Where one turn sends some rows of the set: a few examples, then the rows asked:
j_624: [0.475, -0.661, -1.243, -1.332, 0.442, -1.213, 1.222, 1.129, 0.957, 0.479, 1.924, 2.054]
j_182: [3.426, 2.519, 0.495, 4.515, -0.462, -2.760, 2.023, 0.800, 0.500, 3.633, -0.809, 1.070]
j_691: [0.024, 0.950, -2.383, 2.753, -3.298, -2.049, -0.076, 0.307, -0.727, -0.776, 1.028, 1.502]
j_648: [3.559, 0.792, 2.889, 1.807, -2.113, -3.190, 3.274, 1.326, -0.494, 2.958, 0.763, -1.788]
j_483: [1.998, 4.019, -0.062, 0.626, -2.484, -1.599, 2.519, 2.407, -0.893, 1.675, -0.070, 2.947]
j_442: [0.393, 0.937, 1.768, 3.053, -0.176, -0.499, -1.394, 2.413, -0.837, 4.188, 0.517, 1.213]
j_579: [0.065, -0.948, -0.042, 2.914, -4.554, -2.804, 3.198, 1.645, 1.195, 2.551, -2.169, 0.289]
j_912: [2.281, -0.102, -0.131, -0.481, -3.121, -3.716, 2.551, 2.633, -2.110, 1.773, 1.486, 1.049]
j_978: [1.577, -0.147, 0.085, 1.226, -2.601, 1.394, 3.715, 2.285, 0.373, 2.400, -1.063, -0.876]
j_666: [0.047, 1.153, -0.243, 3.667, -0.886, -1.858, 3.999, 0.108, 2.665, 3.362, -0.615, 0.879]
j_376: [0.979, 0.478, 1.533, 5.013, -2.618, 0.859, -0.698, 0.763, -0.167, 0.098, 0.444, 0.426]
j_495: [0.757, -1.435, 1.882, 2.952, -2.120, -3.199, 0.560, 2.965, 0.940, 2.114, -1.366, 4.530]
j_497: [-0.784, 0.408, -1.423, 3.273, -1.113, -0.569, 3.271, 0.194, 2.689, 2.711, -1.042, 1.484]
j_389: [1.551, -1.109, 0.084, 2.114, -3.776, -1.871, 3.104, -1.112, -1.224, -0.233, 2.325, -0.118]
j_47: [2.415, -0.874, 1.453, -1.322, -0.105, 1.207, 1.944, 0.871, -0.700, 1.907, 1.183, 0.677]
j_771: [1.045, -1.375, 0.549, 4.260, -0.022, -2.819, -1.557, 1.989, 1.106, 3.262, 0.096, 1.373]
j_518: [-0.223, -1.636, 1.601, 2.371, -1.462, -2.378, 1.635, 0.833, -0.685, 4.996, 1.759, -0.421]
j_60: [-0.154, 2.275, -0.723, 0.216, -2.306, -0.495, 0.872, -0.333, 0.534, -1.199, 2.106, 1.116]
j_593: [1.171, -2.168, 3.616, 2.747, -3.995, -0.681, 1.008, 1.982, -1.530, 1.115, 1.206, 0.694]
j_784: [1.101, -0.786, 1.507, 2.431, -2.819, -2.911, 0.619, 2.976, 1.404, 0.651, -2.304, 4.280]
j_42: [0.995, -0.536, 2.405, 2.451, -2.010, -0.540, -2.049, 1.454, 1.365, -1.239, 1.460, 0.547]
j_61: [2.945, -0.173, 1.706, 2.371, -0.609, -3.152, 1.376, -1.952, 2.801, -0.993, -0.080, 1.453]
j_745: [2.767, 1.876, 2.775, 1.063, -1.070, 1.456, 2.392, 2.352, 1.931, 0.815, -1.214, 0.730]
j_958: [0.650, -0.200, -0.183, -1.791, 0.943, -1.491, 0.364, 1.312, 1.031, 1.476, 0.879, 2.740]
j_920: [3.132, 3.560, 0.362, 0.840, -2.484, -3.944, 0.268, 2.061, -1.094, -0.071, 0.165, 1.552]
j_201: [2.682, -1.627, 2.893, -0.605, -0.705, -2.944, 0.796, -1.495, 0.288, 1.095, 1.350, 1.826]
j_115: [2.731, 2.317, 2.164, 0.369, -1.655, 0.207, 3.314, 3.575, 1.403, 0.619, -0.926, 1.009]
j_396: [2.410, 3.647, 1.034, 2.238, 0.380, -3.308, 0.659, -0.190, -0.025, 3.392, 0.839, -0.183]
j_7: [3.078, -1.061, 2.662, 2.844, -0.830, -1.900, 1.058, -1.205, 2.399, -1.322, 0.734, 1.375]
j_400: [1.526, -1.541, 2.477, 1.893, -3.825, -5.381, 1.301, 0.023, 1.106, 1.457, -1.118, 1.889]

j_666 moves to j_7
j_442 moves to j_691
Where do these go?
j_648 moves to j_593
j_579 moves to j_201
j_497 moves to j_61
j_182 moves to j_42

